One turn moves each row of this set onto another row. After a few examples, where does it send each row asked below?
B: -3,8,22,13,-4,1,5,5,6,-9,0,-1,5,2,7,-8,-5,3,6,1,-8,1,6,5,3,-2,16,-17,2,-2,-8,1,18,3,0,-2,-12,-11,-3,2,7,7,-1,-4,11,-10,5
H: -7,-2,-6,-3,-2,-9,8,1,11,-7,2,1,0,7,14,-1,1,8,-28,-5,0,0,9,3,-4,-7,3,-9,-2,4,-9,3,-2,0,3,-8,-4,0,-2,16,-3,-4,-13,-18,4,17,1
X: 14,-1,-15,1,6,0,3,-5,0,-10,1,-9,1,2,-17,-6,10,-10,7,-17,15,-3,-1,-2,3,14,-13,5,2,-4,-1,-10,-1,2,3,-9,10,-11,2,1,-5,-1,11,15,-3,-14,5
A: -5,0,6,-2,-9,4,-4,-1,0,-12,-9,-5,1,9,2,-9,0,-4,19,3,-6,-4,-2,-1,-13,11,-4,17,7,0,4,5,4,-14,-4,-17,-5,8,-6,-2,0,-13,13,-4,10,-2,-20
Q: 8,1,-17,-2,4,11,-1,-1,5,-9,6,-11,1,-1,-6,5,-1,0,13,-8,17,-14,-1,-4,-3,10,-16,6,-13,-3,14,1,2,-6,5,-15,8,1,1,4,1,-10,4,7,2,-14,-3
J: 4,-3,-14,2,0,-3,-1,-6,3,-4,14,-3,-1,3,6,14,2,3,-26,-6,-2,-2,8,3,0,0,-6,-7,2,2,-15,10,-16,2,2,0,-4,-2,0,-2,-6,2,-8,-14,-10,13,16
S: -1,-2,8,14,-4,12,9,-3,1,0,0,-2,5,-12,-7,5,10,-16,-5,-2,-9,-5,-16,7,4,-9,3,-15,14,1,-5,3,3,8,-6,1,-8,-13,-1,-7,-7,14,9,4,-1,-1,2
K: 15,1,-9,-6,4,-8,4,1,3,-18,2,-7,6,2,-5,-14,6,0,8,-6,4,-1,2,-11,0,16,-9,-4,-15,-8,9,-7,8,-10,-1,-5,13,-11,-5,8,5,6,-2,7,5,-18,3
M: -6,-3,-11,-4,-5,1,-1,1,6,-4,12,0,-5,10,13,8,-1,8,-23,-9,8,-3,12,2,-1,-6,1,-2,4,7,-9,5,-8,8,9,-8,-8,5,2,7,-9,-8,-12,-16,-11,14,6
E: 5,-5,-2,-11,-9,-4,-16,-6,-10,-13,4,-13,2,6,-3,-5,10,-9,18,-4,-15,6,-9,-13,-7,15,-4,11,7,0,6,9,-5,-6,-5,0,3,-5,-4,-12,-3,15,7,-4,-7,-9,-8
Y: -1,2,-10,-7,1,-1,5,7,4,-8,1,1,7,4,-9,-18,10,2,4,-7,23,1,2,-6,0,9,-12,4,-8,-2,14,-7,7,-5,4,-16,14,2,-1,4,-7,-2,-2,14,0,-7,-14
P: -10,2,-1,8,-8,11,-13,-1,5,3,23,-8,-5,-8,6,11,3,-4,12,9,3,-7,-4,15,0,-11,2,-11,-7,6,5,15,-6,6,-1,3,-8,-1,3,-11,-4,13,-6,2,-5,-7,-2
N: -1,-1,13,-3,-2,-3,-10,-3,12,18,2,23,-10,8,5,-8,1,1,-2,-5,-2,8,-7,1,4,-8,6,6,-7,-7,-9,-8,10,11,8,-8,-5,2,-1,1,5,-3,17,2,-1,11,10
C: 1,-1,-1,-5,-3,-3,-18,-6,-1,-11,-2,-11,-6,5,3,-4,6,-9,28,-11,-1,6,-1,2,-4,13,-3,20,13,5,-4,8,-10,0,0,-11,-1,-2,-1,-2,-8,-6,10,-5,-1,-10,-18
W: -12,-12,-4,-8,5,7,-10,-5,1,13,18,3,5,-6,6,-9,7,-3,1,-10,-2,12,-14,5,14,-8,5,13,2,3,-9,-7,-4,-2,-4,11,-6,-4,5,-8,6,0,-14,10,-1,12,7
L: -2,3,7,-5,-4,-6,-3,-5,-3,-11,-10,-3,9,6,-11,-15,8,-6,12,4,-7,9,-11,-10,-7,13,-1,6,3,-1,5,12,5,-18,-13,-15,-1,2,-6,-15,-3,6,9,0,-2,4,-15
T: 2,-4,7,-3,3,3,-4,-11,6,5,10,13,7,-11,8,6,7,1,-5,-4,-13,0,-22,-3,14,-6,6,8,-10,-6,2,7,12,1,-3,5,5,-10,-2,3,15,-9,3,-9,4,15,6
V: 0,-6,1,-5,10,4,-10,5,15,14,4,15,-5,-6,22,1,-9,3,13,-3,-16,7,-7,-1,0,-10,-12,9,-6,-4,-7,-9,-12,-1,5,-3,-8,0,0,2,3,3,-9,-1,2,1,10
R: 4,-7,-6,0,-4,-12,9,-3,4,-6,8,-3,-2,8,2,-4,5,2,-34,-3,-5,0,5,5,-1,-4,2,-12,0,1,-16,1,-6,-4,-6,0,-5,-3,-3,3,-4,3,-6,-10,-1,18,13
D: -11,7,15,11,-6,3,-1,16,6,-4,13,14,2,-2,15,-6,8,5,10,7,1,5,10,12,4,-12,-5,-1,13,4,3,-1,0,14,8,-1,2,-2,-2,1,-11,5,-7,-2,-3,-6,-14

R moves to H
N moves to V
And these:
E moves to L
D moves to P
X moves to K

